(in the rows, 128 means zero)
runs of hidden systems
Puned, trace 1 (10 x 18)
[[186 198 188 130 136 141  91 127 127 131 136  73 132  90 176 100 108 120]
 [114 135  92 167  83  79 138  83 126  72 154 109  98 108  75 159 155 143]
 [134 121  98 163 153 154 122 147 183 129  84 196 185 120 139 110 115 154]
 [132 122 139  92  89 135  98 183  91 157 132 110 116  81  99  73 151 110]
 [ 87 105 114 143 135  88 153 151 151 127 167 113 122 161 173 155 177 120]
 [123 130 157 148 134 138 111 148  76  96 133 154 165 138 162 119  64 131]
 [160  85 118 116 155  94 107  91  76 151 132 131 103 104 102 130 145 140]
 [170 125 129 136 115 129  97 118 168 130 120 126 165 177 142 151 150  96]
 [131 105 102 119  87 157 129 143  88 111  82 106 109 137 117 150  93 131]
 [121 105 120  93 176 144 170  95 135 146 103 135 136 163 118 121 159 135]]
Dulub, trace 2 (10 x 18)
[[133  77 118 167 174  53 116 142  96 152 172 119 119 115 112 126 172 123]
 [167 126 125 136 108 106  56 148 111 133 158 172 170 149 170 168 108 133]
 [175  62 107 127 135 127 108 111  32 113  83 101 134 129 148 126 128 140]
 [149  65 122 101 169 124 127 115 117 163 119 140 159 217 114 159 155  98]
 [160 112 146  78 100 187 103 117 116 163  87 122  98 168 145 172  74  92]
 [132 132 127  86 147 163 193  98 109 125  90  39  96 185 118 155 135 117]
 [101 167 166  95 133 177 171  70 200 122 111 144 122 187  99 150  99  92]
 [116 193 128 123 112 188 169 122 189 134  76  84  64  86  76 129  82 127]
 [ 73 211 125 122 104 130 194 120 223  94 149  97 124 116  97 103 181 140]
 [ 52 185 148 183  89 143 144 142 206  79 144 174 120  47 127  76  97 135]]
badil, trace 3 (10 x 18)
[[103 135  81 121 136 106 152 158 119 123 141 134 129 130 126 158 130 174]
 [130 122 163 107 140 153 119 109 134 127 122 152 153 122 167  84 145 112]
 [128 123 131 152 117 103 113 163 103 146 150 103  91 105  98 140 104 112]
 [140 145 112 123 146 111 130 109 149 117 141 141 161 146 170 150 152 161]
 [136  99 147 144 108 154 105 123 101 107  96 133 135 117 121  99 107  97]
 [132 114  92 134 151 100 140 147 135 159 135 116 117 134  97 153 146 142]
 [135 140 149  94 108 158 113 107 155 124 117 147 147 152 172 128 139 111]
 [113 107 127 149 129 133 145 143  84 123 115  93  91 119 109 133  94 113]
 [126 151 125 110 169 112 143 104 158 143 149 147 150 155 118 142 149 148]
 [137 141 153 125  92 162 103 110 135 117 102 125 111 101 132 118  97 102]]
bevig, trace 4 (10 x 18)
[[150 144 152 133 185 125 127 118 126 135 132 133 150 102 166  98 127 150]
 [141 130 143 150  98  97  86 124 115 125 162 128 116  97 101 122 133 108]
 [139 107  84 165 127 108 122 141 138 110 113 130 144 126 150 144 147 145]
 [128  95 129 103 113 146 111 140  93 123 114 156 163 132 130  96 142 124]
 [120  88 122 115 137 116 127 139 108 164 136 128  99 140 119 152 128 113]
 [150 139 134 118 147 131 129 136 114 133 129 108 155 172 150 153 117 126]
 [139 122 140 116 128 137 130  86  90 112 118 121 120 137 104 141 105 126]
 [148 128 116 137 158 136 143 106 157 142 104 121 129 142  86 142 133 125]
 [140 166 126  99  97 156 120 122 162 128 112 123 131 133 111 135 126 125]
 [ 96 140 123 125 113 149 166 123 150 113 109 100  94 118 122 127 129 125]]
Nira, trace 5 (10 x 18)
[[ 87 125 109 101 110 152 159 160 162 154 115 112  80 130 164 156 124 124]
 [101 166 164 110 157 137 169 136 113 103 152 106 152 154 140 101 124 133]
 [106 139 157 147 141 110 125  88 130 129 154 153  92  84 112 122 101 125]
 [156 163 107 172 141  96 124 153 160 132 143  94 131 105 121 137 133 144]
 [127 144 114 130  76 124 101 121 132  79 135 151 160 114 138 112 156 141]
 [105  78 100 152 134 135 132 162 127 130 101 154 130 102 144 101 134 128]
 [136 128 137  96 142 118 108 171 108 159 158 148 159 139 136 115 146 133]
 [128 106 151 129 110 119  99 118  95 131 142 128 106 123 183 140 117 107]
 [149  97 120 155 161 108 134 136  76 119 122 106 144 155 116 142 110 127]
 [171 116 131 103 131 132 100  76 119 140 112 153 146 147 107 143 132 127]]
Puned, trace 6 (10 x 18)
[[ 91 171 168 116 134 126 127 115 154 134 167 158 106  77 179 105 127 141]
 [134 163 143 194 140  87 116 145 135 110 162  91 116  79 118 112 120 129]
 [125 141  90 155 107  82 104 136 133  95 157 173 169  99 124 127 154 175]
 [138  71 119 172 108 128  88 166 121 123 107 156 152  89 150  78 143 109]
 [134  77 100 127 125  90 108 192  81 145 151 119 152 149 111 123 166 120]
 [121  68 133 112 118 123 105 139  86 121 139 158 161 177 201 148 140 113]
 [163  66 144 133 157 131 112 118  38 138 108 103 123 166 128 146  90  98]
 [174 104 120  73 146 125 120  66 106 153 114 130 133 199 113 187 143 127]
 [168 125 142 102 106 195 125  75 144 130  58 103 105 174 136 163  89  87]
 [132 153 107  77 142 171 191  91 135 137  76  80  90 161  59 155 113 140]]
badil, trace 7 (10 x 18)
[[129 179 101  73 139 117 153  95 131 116 142 118 142 128 155 141 176 192]
 [ 98 127 183 170 105 155 130 116 144  89 119 134 125 103 130  73 106  74]
 [128 158  87 141 150  91 132 185 118 153 158 125 121  93  85 148 112 182]
 [143 152 143 103 108 134 102  91 159 102 134 147 168 115 193  92 187 133]
 [108  91 130 190  97 118 112 190  88 110 129 111 110  98 111 111  92  95]
 [137 120  87 105 169  88 127 140 127 154 158 165 169 145 153 146 170 181]
 [147  86 173 124  90 159  73 109 109 122 106 142 130 123 174 100 126  68]
 [132  84  89 158 152  87 142 168  87 148 139  89 103 157 106 182 116 128]
 [147 120 136  77 145 148 118  62 147 130 113 187 175 185 164 149 147 129]
 [140  84 145 143 118 162 127 120  92 144  77  83  64 124  90 132  78  76]]
zun, trace 8 (10 x 18)
[[134 138 138 149 101 158 130 144 124 104  94  92 125 116  90 102 111 103]
 [101 150  94 110 126 110 151 125 165 131 144 151 126 113 103 137 161 163]
 [116 145 164 138 118 162 115 147 163 129 120 144 130 104 168  92 110 104]
 [106 146 124 130 118  99 133 167  97 132 167 100 100  98  95 124 127 141]
 [125 144 138 148 146  99 111 112 155 109 164 161 164 123 175 125 145 144]
 [148 104 137 160 113 122  87 156  79 122 124 126 130  94 115 105 100 112]
 [143 108  88 121 142  80 121 139 116 142 152 127 146 137 131 143 180 155]
 [133  86 147 131 112 147  96 130 114 117 111 157 158 158 177 129 116  98]
 [141  83 102 114 153 121 141 145  61 149 111 102 108 141 103 148 117 138]
 [144 125 135  89 155 136 133  81 145 138 127 142 152 190 158 158 148 126]]
nutop, trace 9 (10 x 18)
[[ 66 154 170 140 137 113 127 206 142 154 193 135 116  88 195  96 122 118]
 [114 150 157 147 150  61  96 148  68 116 213 141 134  80 170 122 118 163]
 [163  94 137 213 158  64  70 101 100 108 161 163 157  88 151 119 129 129]
 [190  65  86 187 121  90  52 160  88 130 117 156 172 129 106 141 131 126]
 [167  29  71 119 111 116  87 140  90 146  98 153 162 180 149 161 172 123]
 [132  26 120  96 130 161 124 138  71 155  85 138 127 212 147 164 111  80]
 [148  89 134  57 155 159 142  95  71 172 102 103  94 210 115 201  87 109]
 [158 149 157  80 139 180 159  37 129 129  83  77  90 206 117 188  90  94]
 [132 186 128  99 110 192 190  60 162 101  67  69  88 163  53 157  85 119]
 [110 225 123  82 120 192 208  77 225 108  75  92 109 123  67 113 133 152]]
Nira, trace 10 (10 x 18)
[[107 172  88 133 124 103 150 142 172 135 161 145 117 163 121 218  98 165]
 [149 170 149 125 127 170 137  95 128  82  88  96 151  95 169  73 132 142]
 [ 80  98 116 152 119 100 142 141 136 132 151 141  99 103  47 103 150 103]
 [131 176 117 120 144 120 120 154 188 149 147 163 156 127 180 152 125 167]
 [118 134 153 135  83 137 112 151  81  93 131 100 121  77 156  75 126 114]
 [ 99  81 102 161 164  74 138 141 107 124 160 158 145 139 112 132 153 142]
 [179 141 150 123 135 140  70 134 131 148 121 165 165 109 172 122 103 133]
 [144  79 111 126  93 111 108 151  68 131 123  83  94 115 125 131 147 113]
 [136  93 120 124 157 124 129 111 121 120 124 154 182 200 143 152 142 127]
 [162 112 150 101 126 177 102 114  98 156  79 132 107 121 122 128  76 109]]
Dulub, trace 11 (10 x 18)
[[ 67  86 126 117 146  87 146  54  74 111 167 188  80 103 139 151 118 157]
 [204 150 148 184 199 118  96 154 164 174 122 102 153 121 138 125 103 116]
 [149 131 103  91  44 103  83 105  81  97 145 130 130 134  81 156 157 140]
 [125  66  99 172 161 149 153 124 152 115  74 132 138 153 198 140 136 123]
 [138 127 152  75 126 161 116 165  84 155 119 138 162 153  72  94 114 108]
 [107 115 124  89 124 127 142  94 145 160 130 118  57 125 170 172 142 126]
 [139 175 174 152 140 150 144 138 137 107 126  79 146 166 137 124  93  98]
 [107 146 109 106 121 131 150  74 122 109 122 149 113 121  68 148 114 156]
 [143 145 126 154 141 144 139 124 213 145  96 115 119 107 137 117 148 111]
 [ 96 162 126 121  65 136 128 167 132  99 143 118 127 113  91 110 130 122]]
bevig, trace 12 (10 x 18)
[[104 171 101 129 129 100 132 139 206 178 163 155  77  76  81 155 128 154]
 [142 181 147 139  96 148 111 156 180 110 122  87 141  95 223  93 158 124]
 [ 49 118 138 164  92  99 143 156  86  73 171 141 110  78 125  91 123 130]
 [120 105 112 158 188  90 113 149 156 166 156 191 152  87 181 113 147 159]
 [173 109 154 131  96 111  46 175  70 147 151 120 138  96 166  96 135 102]
 [123  51  84 171 127  62 122 139  60  99 154 121 137 152 141 158 158 133]
 [164  57 123 120 163 139  93 123  79 135  96 196 207 179 145 128 116 125]
 [180  67 118  77 130 134  99 123  49 181 102 105  99 161  69 159 116 108]
 [166 115 112 104 147 131 153  96 132 131 109  84 152 247 107 198 145 105]
 [140 148 139  81 113 202 154  67 112 103  65 126 129 187  84 162  56 122]]
zun, trace 13 (10 x 18)
[[140 108  80 104 137 140 129 121 129 127  95 180 169 130  92 115 151 169]
 [122  98 142  93 106 166 115 147 152 172 102 139 109 126 152 111 143  89]
 [ 93 148 128 113 124 128 163 169 111 129 149  84 100 157 136 160 110 124]
 [112 154 149 126 161 126 151  77 120  98 143 150 140 134 151 133 102 153]
 [161 137 150 149 144 134 113 103 130 146 113 114 109  95  83 111 110 105]
 [145 164  99 125  96 113 119 135 171 127 136 105 128 127 110 150 162 136]
 [ 99 119 122 150  94 152 130 135 143  84 106 147 146 114 159 102 127 123]
 [106 115 124 123 154 122 142 167 106 147 140 137 125 105  96  99 127 140]
 [128 151 151 109 132 111 105 134 150 155 169 145 130 125 166 136 142 125]
 [131 119 145 168 112 115 114 143  90 103 135 100 110 115 150 132 101 113]]
nutop, trace 14 (10 x 18)
[[ 82 174 144 141 156 123 193 106 213 128 152  94  87 147 170 162 136 115]
 [109 214 165 126 114 162 136 140 114  79 136 129 153  92 115  89  68 155]
 [123 153 116 147 153  88 142  95 162 135 146 120  97  43  99  88 180 157]
 [122 172 146 185 108 114 100 182 200 115 163 147 175 113 145  94 139 110]
 [ 99 113  92 141  92  92 101 183  83 108 154 159 130  59 153 101 145 177]
 [125  69 138 165 191  81 113 153 107 148 161 159 170 125 177  92 169 123]
 [150  80 138 143 110  98  48 165  73 153 163 179 140 129 137 149  94 105]
 [186  56  86 150 152  82 101 116  60 138 118 105 128 159 168 186 136 140]
 [168  50 132 123 137 141 104  88  78 117  92 152 171 218 114 157 111  88]
 [163  67  95  91 122 171 130 103 102 168  60 115  82 179  87 191  86 108]]

runs to name
trace 15 (2 x 18)
[[155 157 121 105 101 151 131 212 162 158 112  50 140 126 102  86 180 101]
 [ 27 132 122 110  78 124 177 150 131  77 166 144 119 150 167 145 141 135]]
	Puned
trace 16 (2 x 18)
[[125 152 140  99 101 115 100 134 120 143 160 144 122  88  80  99 148 133]
 [114 133 120 169 132 103 132 147 176 128 146 118 116 110 180 138 147 124]]
	nutop
trace 17 (2 x 18)
[[162 117 120 175  52 112  55  84 143 108 114 139  79  50 129 136 127 109]
 [136  99  42 160 122 116 150 208 138 114  99  97 179 162 111 136 171 153]]
	Nira
trace 18 (2 x 18)
[[138 197 162 110  89 131  99 135 178 150 163 126 113 128  96 146 110  96]
 [115 164  98 150 113 131 160 122 115  70 114  90 109 100 162 142 108 174]]
	badil
trace 19 (2 x 18)
[[ 86 115 146 123 118 165 151 156 176 126 112 146 148 149 163  95 145  91]
 [ 92 149 137  93 124 133 136 175  96 154 155 129  91  98 120 124 100 145]]
	nutop
trace 20 (2 x 18)
[[ 94 152 128  76 110 108 111 141 130 147 186 191 138 131 124 145 129 153]
 [134 125 152 164 143 134 123 143 124 122 118  93 109  93 215 113 117 120]]
	Nira
trace 21 (2 x 18)
[[120 107 149 105 101 151 128 170 160 171 122  79  86 172 172 153 142  61]
 [ 86 155 118 117 131 133 183 125  88  82 140 105 125 169 139 175  83 164]]
	zun
trace 22 (2 x 18)
[[157  82  91 150 160 125 121 132 173 165  91 151 147 130 105 122 163 122]
 [132 130 126  77  75 163 107 174 128 143 113 125 138 156 146 133 136 114]]
	zun
trace 23 (2 x 18)
[[136 151 138 123  84  94 117  89 142 110 165  81  96 143 136 166 170 106]
 [120 117 103 201 130 139 144 128 138  71  93 138 157 134 128 133  90 134]]
	zun
trace 24 (2 x 18)
[[159  74 121 129 139 132  92 170 114 164 102 145 161  97  84  51 175 105]
 [109  98 104 107  92  99  98 178 157 177 169 152 110 154 155 175 163 106]]
	nutop
trace 25 (2 x 18)
[[ 93 114 132 122 214  91 165 173 121 169 185 160 161 189 111 154 116 140]
 [156 147 183  85 107 136  66 105  83 137 152 148 123 106 215 131  99 124]]
	Puned
trace 26 (2 x 18)
[[114 117  89 148 118 133 147 102 201 107  96 152 146 106  89  93 192 131]
 [ 94 132 123 144  82 148 116 214 176 146 125 149 128  94 122  92 128 107]]
	Dulub
trace 27 (2 x 18)
[[130  63 170 147 132 131 103 178  39 137 129 105 127 127 125  84  98  70]
 [144 106  94 118 167  60 112 107 132 174 179 158 123 161 129 204 154 149]]
	badil
trace 28 (2 x 18)
[[141 138 183 148 123 103  94 124 137 123 173 113 150 128 143  94 164  80]
 [114 115  97 161 112 103 114 144  85 106 140 149 113 113 114 167  74 156]]
	Dulub
trace 29 (2 x 18)
[[ 83 137 104 133  74 131 145 149 112  91 130 125  98 126 111 160  94 137]
 [120 139 126 134 190 135 160 116 137 123 119 145 153 110 146  93 140 163]]
	zun
trace 30 (2 x 18)
[[116 105  95 193 115 110 165 106 110  47 103  91 152 140  60 108 153 122]
 [114 118  95  96 120 159 120 116 187 149 101 239 162 133 100 131 128 150]]
	bevig
trace 31 (2 x 18)
[[103 171 117 133  97 117 136 136 160 122 149 120  90 103  98 156 110 138]
 [120 174 129 134 143 145 153 134 146  96 119 119 153 112 163  96 131 158]]
	badil
trace 32 (2 x 18)
[[141  92 110 157 160 129 135 116 132 155  89 135  98  83  64 108 115 127]
 [143 168 121  83 116 127 113 156 181 157 147 131 163 148 125 126 179 130]]
	Puned
trace 33 (2 x 18)
[[151  84 102 100 122 129 114 142  60 115 108 125 175 122 119  76 187 140]
 [102  51 133 123 139 117 115 143 121 168 139 169 120 160 160 147 138  90]]
	Dulub
trace 34 (2 x 18)
[[111 104  95 115  98 153 129 157 101 117  86 126 110  62 198  91 144 165]
 [100  84 150 129 162  99 138 175 105 140 169 142 170 162 120  81 171  98]]
	Nira
trace 35 (2 x 18)
[[154  97 120 117 102 129  88  97  83  99 115 162 163 142 120 131 127 130]
 [158  66 102 125 145 147 121 132 119 163  75 120 116 137 128 135 133 110]]
	Nira
trace 36 (2 x 18)
[[114  89 160 192 149 127 126 176 126 136 125 129 132 106  70  67 108  71]
 [141 161  91  87 127  80  97 144 129 167 181 166 130 122 134 188 138 186]]
	Nira
trace 37 (2 x 18)
[[144 119 112 140 177 142 143 128  96 118  97 138 158 122 147 114 102 168]
 [149 110 142  99 131 119 103 109 129 164 136 139 130 130  88 110 167 103]]
	Dulub
